Look-ups in named tables: a row name and a column name give one cell, copied from the table.

dipo:
columns: kazuzak, nok, zez, nanoz, bod
ruza: [0.70, 0.55, 0.49, 0.33, 0.61]
rad: [0.80, 0.56, 0.47, 0.22, 0.55]
mokale: [0.05, 0.47, 0.57, 0.99, 0.60]
libepav: [0.53, 0.55, 0.51, 0.51, 0.48]
betun: [0.46, 0.39, 0.47, 0.51, 0.22]

kazuzak of betun: 0.46
bod of mokale: 0.60
nanoz of betun: 0.51
bod of ruza: 0.61
zez of betun: 0.47
bod of rad: 0.55
zez of mokale: 0.57
nok of mokale: 0.47

mot =
         noful   ser  nisemep  zeva  vebe  lufavu   ked  serozo   mub
zevavum   62.1  74.7     46.1  56.2  61.6    33.5  30.6    56.7  34.4
dofepev   60.3  48.1     58.6  17.9  43.7    51.3  81.9    46.8  57.6
zogig     36.2  53.1     36.8  73.5  47.6    41.8  13.1    50.2  35.1

What is the nisemep of dofepev in mot? 58.6
What is the zeva of zevavum in mot? 56.2
What is the vebe of zevavum in mot? 61.6
What is the ser of dofepev in mot? 48.1
What is the ked of dofepev in mot? 81.9
What is the noful of zevavum in mot? 62.1
What is the ked of zevavum in mot? 30.6
What is the noful of zogig in mot? 36.2
What is the ked of zogig in mot? 13.1
What is the vebe of zogig in mot? 47.6
What is the mub of dofepev in mot? 57.6
What is the serozo of dofepev in mot? 46.8
Which row has the largest noful? zevavum

miz =
,vodib,gediri,bafe,zivam,mut,rakeg,vever,tinon
guni,3.151,6.752,6.674,6.554,3.087,6.064,2.485,4.327
pigop,4.375,5.613,4.405,2.063,5.596,9.687,7.758,5.997
mek,1.071,3.393,8.229,3.026,4.891,3.882,2.957,6.273
zab,2.431,5.093,4.231,7.384,5.242,7.014,6.061,6.205

guni, gediri: 6.752
guni, bafe: 6.674
zab, tinon: 6.205
pigop, bafe: 4.405
pigop, rakeg: 9.687
zab, vodib: 2.431
mek, mut: 4.891
pigop, vodib: 4.375
guni, vodib: 3.151
zab, vever: 6.061
mek, bafe: 8.229
mek, tinon: 6.273
pigop, mut: 5.596
pigop, tinon: 5.997
guni, vever: 2.485
pigop, gediri: 5.613
mek, vodib: 1.071
mek, rakeg: 3.882
mek, zivam: 3.026
pigop, zivam: 2.063

vak:
columns: bip, kitosok, lim, bamok, ger, sel
libug: [51, 109, 147, 107, 142, 175]
meb: [54, 160, 150, 30, 70, 228]
gak: [180, 88, 56, 158, 152, 23]
bafili: [150, 104, 137, 174, 90, 53]

meb, sel -> 228
libug, sel -> 175
libug, bip -> 51
libug, lim -> 147
meb, kitosok -> 160
bafili, kitosok -> 104
gak, ger -> 152
meb, lim -> 150
meb, bamok -> 30
gak, sel -> 23
bafili, bip -> 150
bafili, sel -> 53
bafili, bamok -> 174
gak, lim -> 56
Which row has the largest sel? meb

Table fuviruv
|  | pizame | vil | taposu | livinor | delilek |
|---|---|---|---|---|---|
| mosudir | 5.17 | 4.80 | -1.55 | 7.40 | 7.47 |
| dop | -4.26 | 2.52 | -5.94 | -0.17 | -4.78 |
| fepebu | -6.64 | -1.71 | -6.05 | -7.56 | -3.19 |
| vit | 4.18 | -6.97 | -0.58 | 5.92 | -1.66 |

vil of vit: -6.97
taposu of fepebu: -6.05
delilek of vit: -1.66
pizame of mosudir: 5.17
taposu of mosudir: -1.55
livinor of vit: 5.92
delilek of dop: -4.78
taposu of dop: -5.94
pizame of fepebu: -6.64
vil of mosudir: 4.80
Row with the largest vil: mosudir

fasu.csv
,vir,tiv,povefu,pib,zus,vepo,duzined,dag,kekidif,gir
kepomod,410,448,460,448,415,371,317,263,229,198
rud,204,190,203,231,279,335,382,419,434,437
suni,149,142,132,120,112,111,134,176,250,349
gemorob,503,561,629,681,719,724,696,637,548,454
kud,81,34,24,50,112,186,268,336,394,431
mog,218,224,279,378,484,574,617,607,541,446
fefed,253,258,285,342,416,484,546,578,577,548
tal,802,869,879,835,762,691,640,625,654,707
puvofuf,130,192,263,336,406,469,523,571,613,642
reni,434,449,467,498,537,589,645,696,732,749
rif,526,469,423,392,381,379,390,399,403,397
feze,421,452,457,436,406,376,361,361,377,397

What is the kekidif of kepomod in fasu? 229
What is the gir of mog in fasu? 446
What is the kekidif of kud in fasu? 394
What is the vepo of rif in fasu? 379
What is the tiv of rud in fasu? 190
What is the dag of reni in fasu? 696
What is the vir of rif in fasu? 526
What is the vepo of kud in fasu? 186
What is the vir of kepomod in fasu? 410
What is the vepo of reni in fasu? 589
What is the vir of gemorob in fasu? 503
What is the tiv of feze in fasu? 452
What is the vir of tal in fasu? 802
What is the gir of tal in fasu? 707
What is the vepo of fefed in fasu? 484
What is the duzined of rud in fasu? 382

lese
|  | gekon | tugifu | rimena |
|---|---|---|---|
| zabapun | 163 | 644 | 302 |
| fumasos | 801 | 407 | 852 |
| rov | 158 | 246 | 605 |
| sul | 468 | 214 | 619 |
| telap | 610 | 346 | 285 |
| zef | 533 | 574 | 396 |

What is the tugifu of rov in lese?
246
What is the tugifu of telap in lese?
346
What is the tugifu of sul in lese?
214
What is the gekon of rov in lese?
158
What is the tugifu of zabapun in lese?
644
What is the gekon of telap in lese?
610
What is the tugifu of fumasos in lese?
407
What is the gekon of sul in lese?
468
What is the rimena of sul in lese?
619
What is the tugifu of zef in lese?
574
What is the gekon of zabapun in lese?
163
What is the rimena of zef in lese?
396

vos:
,pakudin,dulozi,vulanaz,gupudu,fekot,tar
les,109,182,86,168,105,59
zupogir,125,49,102,47,44,113
lilu,70,103,166,194,171,181
bizaren,198,171,151,180,140,5
nerituv,119,100,225,67,75,125
sel,46,55,187,126,205,132
sume,213,68,104,113,142,37

What is the fekot of les in vos? 105
What is the dulozi of sume in vos? 68
What is the dulozi of nerituv in vos? 100
What is the pakudin of bizaren in vos? 198
What is the tar of bizaren in vos? 5
What is the vulanaz of zupogir in vos? 102
What is the fekot of zupogir in vos? 44
What is the gupudu of zupogir in vos? 47
What is the vulanaz of lilu in vos? 166
What is the pakudin of nerituv in vos? 119
What is the tar of lilu in vos? 181
Which row has the largest tar? lilu

